In the data rows, the value 128 means zero.
Some points, one per row:
[ 92 175 121  89 172 123 120 132 109 115 124 139 108 151 110 125 149 150
 189  84 120  81 165 120]
[148 141 155 139 124 139  94 169 131 141 141 126 137 121 119 189 121 155
  68 112  84 181  83 140]
[101 165  97 161 121 132 144 119 103  92 111 134  77 170 146  62 142  91
 157 191 209 151 160 164]
[142  94 153 121 107  99 140 154 130 111 159 109 191 126 165 142 100 105
 112  93 124 135 114 107]
[160  99  98 138 115 106 127 144 105 141 136 105 103 116 119 111 145 106
  96 150 150 114 127 135]
[146  94 178 119 127 170 105 170 156 167 165 136 182  74 114 206 106 154
  90 114  56 174  89 112]
[110 187  90 106 127  89 155  72 157  95  78 153 113 177 180  48 162  97
 168 136 184  76 182 169]
[118  86 126  99 143 173  86 157  86 144 134 133 109  84  70 169  91 192
 134  72  78 110 136  91]
[ 88 118  98  96 160 172 105 128  78 123 101 145  83 117  86 123 105 181
 173  93 114  85 178 110]
[143  94  99 117 141 111 115 132 133 127 126 114 127 139 139 128 113 137
 119 107 116 121 130 108]
[162  90 131 146 109 104 140 132 139 171 138 141 162 122 144 111 143 146
 117 150 117 120 115 127]
[129 161 157 127 132 110 147 122 138 121 133 163 150 156 170 116 164 117
 118 139 131 146 134 159]
[127 174  82  92 146 108 169  80 142 138  90 178  71 166 166  29 186 102
 192 172 183  68 194 174]
[ 88 127  95 150 145 126 160  77  82  88  67 134 141 156 120  93 134 118
 163 119 143  83 185 136]
[ 59 225 101 128 119 136 172  80 124  99 130 157  78 132 115  60 185  93
 191 183 192 124 163 153]
[132 110  96 115 146 128 131 128 136 106 110 112 118 136 142 113 122 109
 132 135 154  93 153 132]
[109 161  62 110 155 122 146  98 131 126  95 172  86 194 170  36 144 133
 199 162 170  97 192 157]
[141 115  93 149 133 121 138 128 126 142  99 140 132 154 146  89 118 135
 158 149 144 113 149 139]
[153 118 146 120 114 138  99 162 148 163 143 132 157 104 131 175 113 157
  70  92  72 145 101 143]
[154  57 131  93 146 115 118 123 142 156 148 114 107  96 127 134 123 130
 107 120 115 108 117 100]
[169  91 194 151 105 120 118 155 134 171 170 111 178  72  93 213 103 155
  86  91  55 140  65  85]
[ 90 124 131 125 116 127 117 130 131  91 154  74 123  76  87 160 143  88
  68 119 143 149  87 111]
[ 75 140 109 133 120 126 129 112 123  79 136  82 112  91  88 133 148  84
  92 134 163 131 114 120]
[137 156 137 118 145 117 164 101 149 124  96 122 146 142 117 152 119 118
 168 102  98  91 104 109]
[125 135 157 160 117 118 132 117 114 137 133 123 142  99  92 157 116 142
 134 106 101 109 119 103]
[ 74 213  77 154 147 141 121 103 100  80  67 155  79 178 121  81 148 132
 153 150 169 119 182 173]
[162  37 159 129 107 130  74 163 121 142 153  72 141  83 104 190  50 130
  97  64  93 143  81  60]
[111  95 117  94 151 168  90 151  86 139 129 129 101  93  79 158  97 191
 138  78  85 107 143  98]
[131 108  99 112 144 125 130 127 136  99 113 110 114 128 142 115 123 103
 124 133 156  95 152 133]
[156 114 110 147 130 112 149 113 107 160  93 171 159 141 138  93 151 165
 129 129 113  80 173 159]
[ 23 169 121 139 142 179 125 123  63  51 123 109  79 128  73 123 121 101
 174 145 175 144 159 117]
[115 118  76 125 148 112 116 114 119 107 105 125 106 160 139  98 124 129
 143 120 145 104 163 122]
[119 155 162 155 138 156 139 117 119 144 101 159 147 144 113 141 117 161
 157 130 105 147 131 142]
[ 89 151 138  92 144 165 100 127 117 114 139 122  65 158 105 129 124 137
 170 118 147 158 121 118]
[138 130 105 121 105 112 108 188  96 128 176 108 136  79 107 160 111 121
 102 100 101 133 127  97]
[100 186 104 116 164 114 184  59 137  97  58 139 122 171 126  96 136 113
 213 118 136  58 153 129]
[100 132 112 132 153 111 155 102 149  84 126 110 131 173 163 108 130 102
 142 170 158 149 117 119]
[104 178  68 157 126 144 146 107 123  82  59 140 115 167 151  64 131 102
 169 154 189  90 195 170]
[ 92 177  80 129 133 142 122 103 127 114  78 160 110 157 139  83 140 149
 143 128 143  95 187 176]
[ 37 210 107 141 138 154 148  94 122  51 119 133  82 159 131  83 178  91
 144 184 206 145 171 177]
[210  93 168  83 114 109 133 160 167 207 175 144 139  97 157 145 154 129
  89 133  88 139  85 137]
[107 161  78 136 120 117 123 114 110 104 110 130 104 137 132  75 125 108
 159 124 164 104 173 124]
[130  89 149 145 117 123 108 174  99 112 161  47 118 101  75 210  72 128
  75  78 102 151  40  79]
[196  75 185  81 144 128 113 131 182 193 145 128 162 100 132 195 108 168
  98  77  56 120  71 106]
[122 161  97 118 130 105 130 105 152 117 106 140 144 125 137 109 170 133
  97 123 119  89 154 153]
[110 126 125 149 122 166 123 125 117 120 113 135 138 104 106 137 101 132
 141 125 128 125 149 122]
[201  65 136 132 102 101 117 181 120 169 176  91 133  87 121 162 137 114
  47 134 109 147  76 119]
[144 114 130 146 111 123 108 132 178 148 164 117 152  91 125 153 123 127
  75 165 114 172  79 111]
[107 128 110 138 151 109 156 105 148  88 128 113 136 170 163 108 130 102
 144 170 152 142 118 120]
[109 169 118 136 137 168 104 161 112 103  99 118 119 142 104 158 107 148
 140 114 122 135 137 143]
[ 74 166 123  96 151 168 106 114 111 101 124 129  49 170 107 108 128 134
 186 124 164 148 136 127]
[119 122 175 132 144 114 144 121 117 112 124 120 160 125 118 167  94 110
 156  91 101 127 112  90]
[ 97 176 142 160 143 158 148  98 113 128  82 168 129 157 112 114 126 156
 181 141 126 131 156 151]
[137  79 146 143 125 124 144 121 100 131 116 118 179 110 115 164 113 136
 105  93  84 123 119 113]
[115 115 131 168 110 143 120 131  80 124 123 113 101 115  88 128 123 145
 110 137 146 136 124 135]
[ 98 145 134 130 146 173 122 123 137 122 113 152 144 116 113 141 127 142
 148 140 109 135 150 134]
[ 80 189  73 126 144 149 124  92 124 108  66 167 100 168 137  72 145 144
 157 133 149  87 201 182]
Here are 16 more points, each followed by its number:
[ 98 135  57 123 154 111 126  92 116  90  83 132  92 175 143  64 132 125
 164 132 168  85 187 132] 0
[146 161 136 111 116 105 129 149 138 146 146 163 129 145 177 110 139 131
 129 120 126 149 136 150] 1
[193  68 154 134 119 130 101 137 169 172 138  93 149  82 111 191  99 150
  61 114  86 135  72 109] 2
[154 149 125 151 105 117 106 124 158 151 127 132 151 120 128 126 127 121
 133 140 124 123 128 122] 3
[ 86 198 122 132 144 109 160  86 126  92  96 175 120 190 168  63 181 110
 167 165 173 118 183 180] 4
[133 161 128 133 118 145 126 123 142 139 120 137 104 123 118 114 150 119
 125 150 152 141 125 155] 5
[116 161 138 153 134 126 134 124 104 126 114 144 124 135 111 109 152 116
 157 144 148 128 144 134] 6
[ 99 124 110 149 127 129 120 146  90  88 126  61  87 128  78 161  84 121
 115  99 139 127  84  97] 7
[114 170 136 152 135 116 134 121 108 122 110 146 123 140 116 101 167 114
 155 149 154 123 151 142] 8
[129 103 132 128 141 109 145 125 157 103 153 101 150 154 160 143 119 108
 109 157 127 167  85 107] 9
[206 101 159  83 118 106 137 155 172 201 168 150 138 104 165 137 158 128
  94 135  93 132  93 139] 10
[108 178 143 132 140 112 149 112 131 115 123 167 133 169 164  94 172 118
 137 154 147 138 154 171] 11
[148  51 133 105 126 109 170 122  99 100 108 146 163 192 222  72 132 100
 145 152 167 117 164 161] 12
[160  66 203 113 141 186  99 166 148 175 157 135 169 100 106 216 111 197
  86 103  50 171  76 118] 13
[147 123  99 144 134 112 155 101 101 154  80 181 149 155 143  73 161 164
 152 135 125  61 191 167] 14
[ 72 156  85 132 163 112 168  78 139  64 105 124 109 187 163  69 143  90
 175 180 187 126 152 132] 15
Which of these numbered points is nearest to each point below, ignoring the direction in which the first points spread most? Its number follows each.
[157  75 169 119  99 102 129 174 131 126 179 103 201 109 167 167  96 113
  85  86 105 149  89 100] > 4
[117 162 137 144 135 117 136 121 107 121 113 146 126 139 116 103 163 112
 155 150 150 122 150 138] > 8
[170  94 161  91 150 128 132 112 166 173 122 132 149 114 129 163 119 156
 123  90  88 102 100 116] > 2
[178  91 166  85 145 130 133 117 173 177 123 131 150 112 130 171 116 159
 119  88  77 103  94 118] > 2
[144 168 131 113 118 107 134 145 137 138 139 163 124 149 175 105 135 127
 132 123 129 143 139 155] > 1
[ 90 133 107 157 127 132 122 140  84  80 120  61  86 137  76 156  83 121
 121 104 145 128  91 101] > 7
[162 112 117 147 129 111 150 119 106 168  95 172 166 140 139  96 155 168
 130 127 105  84 169 159] > 14
[ 73 156  83 131 161 110 165  76 136  62 106 120 108 194 167  68 143  92
 172 183 187 127 155 135] > 15
[158 129 195 124 120 108 131 160 150 156 168 147 175 124 162 170 150 135
  77 125  87 176  86 145] > 11
[134  69 114 107 131 109 176 110 101  93  95 149 148 201 215  50 138  94
 161 164 180 105 180 165] > 12
[185 130 174 106 104 108 113 185 151 172 180 150 157 117 169 161 120 140
  89  99  85 176  90 136] > 1
[225  88 175  83 110 104 131 173 175 215 185 142 148  91 157 160 148 133
  78 124  75 144  70 130] > 10
[ 92 136  98 133 153 113 159  94 145  79 116 114 122 175 160  96 130 101
 151 172 165 135 130 125] > 15
[184 126 152 148  92 114 101 153 170 173 154 122 172 101 131 160 115 127
 102 128  97 146  92 108] > 3
[172 114 207 117 118 105 126 168 154 164 185 143 183 116 159 186 149 139
  64 118  75 180  71 138] > 11
[144  83 186 116 146 188 102 153 144 166 141 140 155 112 106 195 117 190
 102 116  70 164  97 123] > 13
[192  90 154 122 114 129  98 173 158 191 168 123 141  87 128 175 127 151
  63 130  80 163  81 126] > 5
[144 146 142 160 102 151  82 160 127 157 162 122  95  99  88 153 120 146
 105 159 127 186  95 114] > 5
[138  97 150 123 105 103 140 158 126 110 159 111 188 124 170 140 103 104
 110  95 122 136 119 113] > 4
[ 81 139  93 147 135 133 127 125  78  71 109  71  69 149  83 132  93 117
 143 112 159 112 110 109] > 7
[125 100 170 117 153 190 112 133 134 151 123 150 140 129 112 167 125 186
 126 124  92 143 127 137] > 13
[114 196 103 116 130 110 140 118 133 119 114 176 103 173 182  64 150 126
 172 138 164 121 176 169] > 1
[189  13 168 103 111 104 155 160 114 134 148 128 196 157 212 129 115 109
  96 128 120 147 112 138] > 12
[123 153 119 155 107  86 139 161  84 112 169 109 105 137 127 106 151  95
 127 152 174 150 127 125] > 8
[ 96 136 110 131 153 108 158  96 147  82 123 115 130 172 161 104 132  98
 147 168 160 142 122 121] > 15
[166  70 173 116 132 109 131 164 168 140 191  89 179 122 157 194 105 121
  71 134  85 195  34  90] > 9
[158 130 154 159  95 145  85 174 133 163 177 114 107  84  92 171 116 145
  85 149 115 196  77 109] > 5
[ 71 150  83 153 140 129 129 122  73  64 104  73  66 153  80 125  96 114
 147 111 166 106 123 112] > 7
[132  99 144 123 108  98 141 153 126 100 156 106 182 129 171 135 103 102
 110  97 135 128 121 112] > 15
[  4 181 101 143 152 180 135 103  58  38 104 114  60 139  70  95 127  99
 199 156 196 121 187 121] > 7
[109 193  75 159 119 117 130  84 146 114  85 151 113 160 140  56 146 107
 186 171 181  89 189 144] > 3
[172  56 215 106 139 190  93 176 153 188 165 131 172  92 102 233 106 199
  74  97  42 186  61 114] > 13
[134  92 139 155  86 124 111 148 114 106 152  57 136  61  81 190  89  95
  65  93 118 141  78  92] > 7
[141 138 158 146 128 116 128 140 118 144 134 138 141 124 115 134 152 119
 131 136 123 143 118 130] > 8
[185  17 170  98 112 107 154 159 117 131 149 128 188 160 212 127 118 107
  98 132 123 148 113 142] > 12
[155 114 163 145  87 120 103 170 133 148 196  81 128  40  89 189 127  96
  42 134 116 191  56 100] > 5
[101 136  57 126 156 113 124  92 112  94  82 136  94 176 144  62 134 130
 169 130 166  86 190 131] > 0
[157 112 147  87 162 130 140  95 168 162 101 142 136 133 136 146 124 153
 151  95  96  85 124 124] > 2
[ 41 209 103 137 136 152 141 101 123  54 124 125  80 152 126  87 173  90
 137 181 208 147 167 176] > 5
[158  85 123  96 120 102 123 151 109 137 155  85 115 107 114 148  96 115
 120  79 104 101 110  82] > 0
[127  97 125 116 124 138 125 157 123 107 124 131 146 144 173 123 104 137
  90 109 134 146 137 157] > 4
[ 48 163  86 132 127 126 134  90 111  55 112  86  90 109  88 102 160  74
 115 138 191 111 144 129] > 7
[ 89 140  68 116 151 125 156  73 123 104  83 130  89 165 132  62 116 121
 213 136 173  66 174 117] > 0
[164 106 116 144 129 113 148 121 110 165  97 169 166 139 139 104 151 168
 119 125 102  84 168 157] > 14
[208 100 177 143  87 113  91 170 181 193 178 115 196  79 127 195 106 133
  73 120  65 161  61  97] > 3
[ 88 146 144 123 138 142 130 114 104  99 124 139 117 155 134 111 120 107
 186 121 149 150 143 115] > 6
[109 202  97 119 130 108 145 113 133 112 105 179 104 180 182  54 150 120
 178 144 169 117 186 170] > 1
[175  24 163 104 116 111 161 154 112 119 141 130 181 169 214 116 122 106
 106 139 135 146 125 149] > 12
[123 167 151 130 132 109 144 124 134 119 130 163 145 158 165 115 164 120
 124 144 136 148 140 164] > 11
[ 83 149  95 133 159 112 160  90 143  72 114 120 118 186 164  86 141  96
 161 180 174 137 139 131] > 15
[157 123 156 151  91  89 126 194  93 139 203  93 125 111 121 152 139 100
  87 137 139 181  78 112] > 8
[164  72 175 123  93 100 130 179 138 125 182  97 214 105 169 185  91 106
  78  81  99 155  83  96] > 4
[ 98 134 109 130 118 104 152 124 114  76 122 123 157 155 170  90 112  95
 156 113 170 106 166 125] > 15
[110 178 102 172 112 151 100 127 114 130 127 135  67 123  91  99 136 134
 142 177 168 159 142 136] > 5
[146  90 158 139 114 163 111 152 134 151 147 121 164  75 105 186  89 147
 101 103  84 148 104 105] > 6
[ 65 152  70 153 115 109 154 111  58  40 112  97 105 144 119  73 120  68
 175 145 201  96 188 114] > 7
[103 120 148 122 163 188 122 110 129 137  99 160 128 144 110 136 134 180
 153 132 113 128 153 148] > 13
[ 53 138 148 139 128 177 114 150  71  78 151  97  99 103  66 163 108 110
 143 126 141 165 123 101] > 7
